Each path is a new rotation, seen through one point. The rows after it are directions, each followed by how far the rotation turns it, in deg/step (0 if it stays put).
Each turn is a multiple of 5 degrees from 10 to 175, or 0.
Each row of a path follows its step; steps can be skipped.
Path 1:
step 0: [-31 -5 -30 -19 6 -22 16 7 -5 0 -12 25 37 17 -22 -26 12 -59 -17 9 39 6 56 -14 -22 42 1 -2 -35 -41 70 34 49 -47]
step 1: [-14 -26 -31 -55 25 3 4 -7 -32 18 -34 -35 -27 -21 -62 3 16 19 58 2 2 6 26 -17 7 12 -35 -47 -29 -29 -18 -48 45 44]
step 2: [29 -38 -26 -29 -20 46 -36 -33 17 7 -42 39 14 51 -9 -15 21 -13 -4 -56 13 -46 -23 20 -6 26 -39 18 -51 -18 -12 -10 23 -53]
step 4: [49 -73 5 -1 -31 23 -30 -10 1 -60 -39 -56 -26 39 -44 -3 3 -6 37 27 -2 -4 3 25 18 13 1 54 25 0 4 -40 -10 4]
step 5: [7 -53 32 34 32 17 -15 13 -4 19 -36 5 -10 -2 80 5 -2 -36 -43 -16 52 -13 14 -14 11 9 13 36 24 -76 -1 -19 26 -11]
step 6: [4 5 -25 19 30 -38 77 -18 -43 -49 -10 -48 -8 9 -45 10 -11 -6 -18 19 38 -15 10 43 34 6 24 30 15 -27 -57 6 36 8]
step 9: [-38 -54 -63 -22 -9 23 29 -34 24 8 -2 38 -18 -15 -68 -20 -35 -23 6 19 -4 6 -45 53 -20 7 -13 6 -24 -23 -32 -46 -2 2]
step 11: [-14 7 8 6 -16 26 -4 -14 -24 42 -65 -45 2 23 -24 40 -14 -37 40 46 27 -31 -34 57 -30 -1 54 -16 20 0 7 -47 -3 -8]
step 13: [27 2 -5 12 54 16 16 19 -27 45 4 -69 6 -14 -23 37 51 23 -14 -15 40 11 -13 11 30 -42 26 15 24 -57 25 -20 30 -44]
[11 -19 3 -2 -16 15 -9 10 -23 20 6 -9 2 12 6 16 -5 5 1 4 -9 3 4 8 7 -7 3 0 -20 9 0 3 10 -8] -> 40
[5 -1 -6 5 -6 -6 13 3 -10 -10 25 5 -17 -10 -24 -4 -7 -7 -10 10 0 18 19 6 -8 -7 -8 0 -2 -3 3 0 -3 -16] -> 120
[-9 0 -7 0 12 -5 -1 0 -2 -13 -6 -9 5 -9 -9 36 10 6 6 1 -2 -5 13 7 -17 -18 11 -9 0 2 -14 -2 0 9] -> 145
[-9 0 -12 -4 -12 9 10 -17 -4 -4 -1 4 -13 -4 -11 6 -17 4 14 11 6 2 -4 -11 18 0 4 12 -4 8 2 9 4 31] -> 135
[-6 0 3 0 0 4 2 -4 -13 -4 11 4 10 -5 25 -7 -3 10 -14 9 8 -2 20 -20 1 -3 -10 -15 -2 0 -3 -24 4 15] -> 155
[-22 3 -7 -3 -3 8 8 9 11 11 -8 18 7 3 -10 -15 14 -10 12 1 -18 6 14 2 2 1 -4 -12 -12 9 -15 0 16 0] -> 45
[-6 6 -9 1 -1 11 4 -6 5 13 16 -7 5 -6 7 -6 7 1 2 -9 6 12 2 3 12 -10 22 -11 4 14 -1 2 -35 -4] -> 10
Path 2:
step 0: [6 1 6 51 -11 -29 -17 5 52 -27 1 -12 -28 -3 28 2 7 3 -31 14 -1 -18 70 3 29 36 -59 28 -30 63 6 5 6 -13]
step 2: [11 26 96 13 -14 2 19 -24 2 -4 -17 5 8 -37 8 -9 8 -70 16 -3 18 -50 8 20 -19 -21 30 10 16 -17 5 -10 55 1]
step 3: [-6 -16 29 -4 -3 -7 -32 -7 -6 -39 13 26 38 4 -89 -40 -54 -13 11 23 31 44 -7 -18 -48 -10 6 0 -2 14 -15 -15 36 2]
step 7: [-11 -8 19 15 -3 41 -14 -15 -20 25 -2 -13 3 -6 -43 40 51 -22 8 56 36 -52 -2 2 8 -33 -41 15 -32 1 -19 17 -50 -43]
step 8: [2 -46 -14 -6 35 -14 23 -67 13 -1 -11 -11 26 30 -10 5 -20 -17 -6 -35 18 -35 -42 -17 -20 -14 -3 32 27 -39 -9 -3 7 -80]
step 9: [2 6 27 -41 -5 28 0 -38 24 21 14 -14 53 -9 40 -5 -34 -9 25 16 -30 14 -50 -24 -36 10 14 -39 13 -1 -55 60 -11 11]
step 10: [1 21 -6 -20 9 -5 10 6 -38 -52 -18 28 61 12 7 -20 8 24 -9 -35 20 50 -46 30 46 30 35 0 -37 -2 -27 16 -41 13]
step 11: [-50 21 -67 -3 -10 -16 -1 22 26 -12 -30 31 9 -15 29 -2 6 -2 -13 -24 -12 -27 -2 -48 -8 26 -17 9 -28 65 23 4 -55 30]
step 13: [-51 11 10 17 -2 15 -2 -25 -10 47 -9 -32 -32 -24 -13 -16 69 -52 -16 -32 -57 -12 -29 -7 11 -3 18 24 -6 -49 6 -14 31 7]
[13 0 -22 -1 14 7 15 15 15 5 -1 3 -1 3 7 17 -10 6 -9 -5 8 -17 4 -19 -2 -7 -3 9 21 -2 -2 6 8 -6] -> 100
[-5 9 -1 -14 -2 26 11 -2 -6 -1 -1 -9 -2 5 6 1 14 14 -1 2 -4 7 0 -1 -12 26 3 11 -1 15 10 -15 17 -9] -> 20
[2 3 -4 -16 2 -10 -5 -9 6 7 4 -20 -2 1 -15 -6 -7 1 -10 -6 -7 19 2 -6 13 11 6 -7 7 3 -25 18 15 -11] -> 70
[-1 -14 6 -20 -8 8 12 13 -3 13 -8 17 -10 -7 -2 -11 -9 -2 -15 -4 -9 -1 -1 -8 0 15 -6 2 -15 -23 2 6 -14 -7] -> 10
[-5 -9 3 -7 4 8 -11 -8 18 17 -15 -3 4 11 -10 9 3 -9 16 -5 3 -3 9 23 -4 3 -6 22 -1 -12 4 13 9 7] -> 60
[17 3 10 10 0 13 -14 -16 20 -13 -4 0 -7 6 6 4 9 -4 -17 9 -4 -6 -5 2 -10 -4 6 -10 -7 -15 -2 1 2 -26] -> 55
